Each path below is one point turned by a fixed rotation once a step. After each direction that follows a path, write how fast that rotation turns it, in degrees a step (0 if it stays still).
Each turn is a multiple of 5 degrees from 10 to 175, or 0.
Each row of a path follows its step; steps can be skipped.

step 0: 18  63  5  -18  -5  -4  5  12  28  -5  16  -19  42  -15  26  47  -9  -34  -19  54  -16  47  9  25  -3  -29  15  -5  -23  18  4  -8  24  22  -6  -9  26  14  -7  6  1  -21  -5  28  -4  1  -4  14  -16  12  -58  -7
step 1: 53  -39  -7  -28  -22  2  1  9  27  -16  16  7  27  -22  15  23  34  -11  29  6  2  9  7  13  -55  -13  4  21  -16  11  6  -4  0  14  39  12  -9  0  -7  -43  -16  -34  -43  3  -34  -12  -47  19  -25  -16  -25  16
step 2: 5  33  18  -34  12  0  -37  6  21  -28  -30  -15  61  -40  35  29  -27  -8  18  4  -29  -10  -8  29  19  4  16  5  36  26  -10  -9  38  10  35  -19  -7  22  26  -10  -5  -9  -28  14  -4  -34  -4  20  -15  25  -14  16
step 3: 20  -22  -11  -63  16  -26  -13  9  6  20  -4  -33  -4  -6  7  23  -51  -36  15  32  -17  0  38  24  -18  8  25  -27  -7  -13  17  -19  -9  -3  30  -6  4  -43  -10  -51  -14  0  -30  -12  -18  5  -42  29  -9  2  -4  14
step 4: 9  31  -27  -45  7  -11  20  16  14  -35  6  2  21  -1  1  38  -34  -16  34  -22  13  6  -12  21  33  2  19  -7  -14  -9  13  -20  -1  22  64  13  -1  12  32  -18  12  1  -23  35  -18  20  22  -24  -48  44  -10  24
step 5: 33  23  -7  -48  21  -14  8  -5  58  -2  -29  0  -18  3  18  45  -7  -16  26  36  -2  21  7  52  1  -12  13  -38  25  27  39  17  -26  15  7  22  -21  16  -17  -34  9  -6  7  -9  -25  22  -7  17  16  -19  -3  -10
step 6: -1  -7  -27  -22  -42  7  0  12  34  -15  18  -53  32  8  27  -11  15  -1  22  -4  -13  44  20  41  -11  -6  2  -37  -7  17  11  -28  -13  -3  51  -3  -9  51  6  -8  23  -13  -24  23  -1  15  -6  22  -36  32  34  1
step 7: 26  31  2  -26  -15  -11  -12  -8  35  15  -17  -14  8  -31  11  -6  -51  22  24  13  22  23  6  52  -11  1  2  -17  29  16  2  22  -7  -19  6  38  -6  3  -14  2  5  -60  5  -26  -39  -29  -8  9  -31  18  -14  46
step 8: 20  37  15  -42  -22  -4  -33  3  15  36  39  -46  11  -3  -2  17  -10  -29  24  15  4  21  16  42  7  -19  2  -7  -45  37  14  -10  19  -6  38  -23  -32  -7  15  36  -6  -16  -41  -6  1  22  -29  -11  -4  11  1  -2
step 9: 32  20  -27  14  -12  -27  -7  21  47  -5  10  2  37  -29  10  25  -22  -5  -23  8  21  25  24  20  -12  -2  15  -7  -23  4  39  37  -5  17  28  -20  -6  -27  -9  -29  -3  -65  5  16  -10  -22  0  -18  -39  20  -35  -8
Speeds:
-1  5  2  14  -1  0  -7  -1  -5  8  12  4  -8  1  -1  1  -8  -7  6  -1  -6  -1  5  10  11  16  5  4  -4  -7  3  7  3  5  7  3  -14  -9  2  -6  -6  8  3  -3  8  -6  -2  5  -4  7  -2  2 -> 70
-12  2  10  9  -2  3  -4  -8  1  1  -4  1  11  0  7  -7  -1  -2  -9  9  -11  0  9  5  -3  2  -11  -15  -5  -3  9  -3  -11  -1  1  -5  2  -8  11  -7  2  3  -5  8  -5  5  4  -7  1  -11  -4  3 -> 120
4  4  8  5  -4  5  3  10  -6  -3  -4  1  13  -1  3  13  6  -2  -12  -6  1  -9  -5  -4  -8  0  5  3  -5  -4  3  -1  9  4  -4  2  -1  -15  -6  2  1  6  -8  6  -5  -2  -3  18  8  2  -3  10 -> 35
5  -5  0  1  -7  11  2  -1  8  -8  0  12  -1  2  4  0  6  4  2  9  13  1  -3  1  -10  12  1  1  8  0  9  5  5  6  3  -15  -12  7  -5  -2  -4  4  -1  8  3  7  8  2  -1  -4  -6  -13 -> 85
7  12  -4  9  -3  13  -6  2  -4  13  -2  0  4  7  -5  -8  7  5  -1  7  0  13  2  3  0  3  -7  9  -1  5  -1  -2  7  -1  5  -1  9  14  -6  -3  -8  2  -5  -5  -12  -7  -7  0  3  -5  -3  11 -> 55
1  -16  -3  -3  -7  2  -1  -5  5  5  -1  -6  -11  -3  -8  6  -1  7  9  5  -5  -1  -2  2  -6  -6  -1  2  -9  -8  3  -8  -7  2  -2  -5  -12  -2  -2  2  9  9  1  -10  -12  -1  -10  1  12  -7  -10  3 -> 160

step 0: 29  -29  -6  22  38  -20  26  27  19  14  -33  15  -35  31  -12  -4  12  -16  -11  -25  9  24  35  20  14  -11  13  26  20  -21  -14  -24  35  8  -24  -24  4  -16  18  37  -5  1  49  -19  28  -34  32  -27  30  2  -26  0
step 1: 18  48  36  -12  -10  23  11  -5  30  0  11  46  27  14  -4  -1  -23  -2  5  12  49  26  23  -13  -35  49  23  -21  16  -2  -5  -39  -14  2  0  14  -22  -3  44  37  -12  -29  32  -19  -2  -11  24  -6  -30  -3  -9  -1
step 2: 19  -20  20  -7  0  -10  -2  39  6  39  -12  22  -34  -23  -37  -6  5  17  44  -34  17  -2  -9  12  6  27  -2  -10  48  15  -11  -20  24  41  -13  29  -12  16  -12  -25  2  -34  29  -18  -2  -29  20  19  25  -19  53  4
step 3: 4  5  0  20  -55  10  11  -18  7  10  -55  41  26  31  -42  8  14  -36  45  -3  25  38  -2  8  -15  5  47  32  14  17  26  6  -17  -15  4  -21  -3  23  19  -8  9  -3  10  -4  2  -22  3  -24  36  19  14  0
step 4: 42  11  7  -12  -7  -57  -5  -24  26  7  1  8  -21  -16  -30  22  -15  -11  25  -33  -13  17  -13  26  -39  7  35  3  25  10  -39  3  35  6  -22  15  19  -13  5  36  -13  -15  -11  26  37  -38  37  -4  -22  3  -19  -17
step 5: 15  -1  -4  -10  30  -12  0  -17  19  6  -41  40  -15  10  -13  -9  -34  -32  -21  7  17  11  8  35  2  23  49  11  40  -18  -16  -72  -12  1  -11  -3  -21  36  16  -27  18  18  34  -9  24  33  -1  11  -14  -4  19  9
step 6: 16  -27  38  -12  21  6  -4  -11  33  48  -15  -17  33  3  -35  -21  9  23  30  11  15  42  51  49  -9  -2  -12  21  2  -7  -6  -23  -18  46  10  27  11  -6  30  12  2  -21  4  7  12  -29  47  -8  15  4  10  -10
step 7: 9  43  -5  -6  0  4  -19  21  -10  -6  -31  50  3  -9  -54  -17  19  -34  -3  -58  26  6  -6  12  -11  11  2  -18  22  2  8  -23  8  16  17  24  11  -34  46  4  38  -18  13  -29  34  -18  -15  -4  12  26  -9  27
step 8: -18  22  28  25  -17  -7  10  37  4  17  -45  3  11  0  -16  -2  18  -24  24  -1  2  -8  29  19  9  17  31  26  46  -6  -5  -12  36  13  -38  8  -22  43  5  26  8  -7  -21  -12  0  -39  42  -21  -38  -32  0  -25
step 9: 38  32  37  -40  -7  -2  -9  2  0  -27  -16  17  10  9  -32  3  -16  7  39  8  -7  21  0  -2  -10  -12  50  24  58  35  7  -28  -26  0  8  19  -36  -16  8  -31  -11  -3  10  46  20  -17  11  18  -10  18  12  33
Speeds:
8  -5  -5  -7  0  -10  -10  0  -8  0  -9  -4  5  3  -16  13  0  4  -2  -8  -3  1  3  4  2  0  -6  -3  -8  -2  5  9  -5  2  3  -9  -11  0  6  1  4  -3  -3  -6  -12  0  1  -9  15  5  -9  0 -> 100
-9  -12  -3  1  -4  -1  -1  1  14  12  -6  0  8  -13  -9  -4  5  5  4  13  -3  -4  -5  3  5  4  -3  3  0  9  4  9  -6  -1  6  3  4  -8  2  -3  5  -6  15  -1  -1  5  -4  11  2  1  1  11 -> 95
-4  -5  0  -7  9  9  6  5  5  2  0  -1  7  10  -4  5  -5  3  4  -11  4  -10  12  -6  -8  8  0  -7  -7  -2  -5  7  -12  6  2  5  -1  -1  -6  -14  0  -2  2  7  9  9  3  0  2  -1  14  -6 -> 90
-5  5  2  6  0  -1  0  -1  9  2  -7  11  9  0  10  -1  1  2  -3  -7  -2  4  12  7  -4  3  1  6  -9  -2  7  3  8  -10  5  2  -6  18  1  13  -2  -9  -4  6  -6  13  -11  2  0  2  5  1 -> 155
8  2  6  11  4  4  6  11  -8  -5  -7  -2  5  -9  3  -1  8  1  7  5  -2  -13  14  -2  -2  -3  -9  -5  -1  5  -9  -15  1  4  7  -3  -1  -6  5  8  1  -2  4  -9  2  11  1  -10  -1  7  -2  2 -> 55
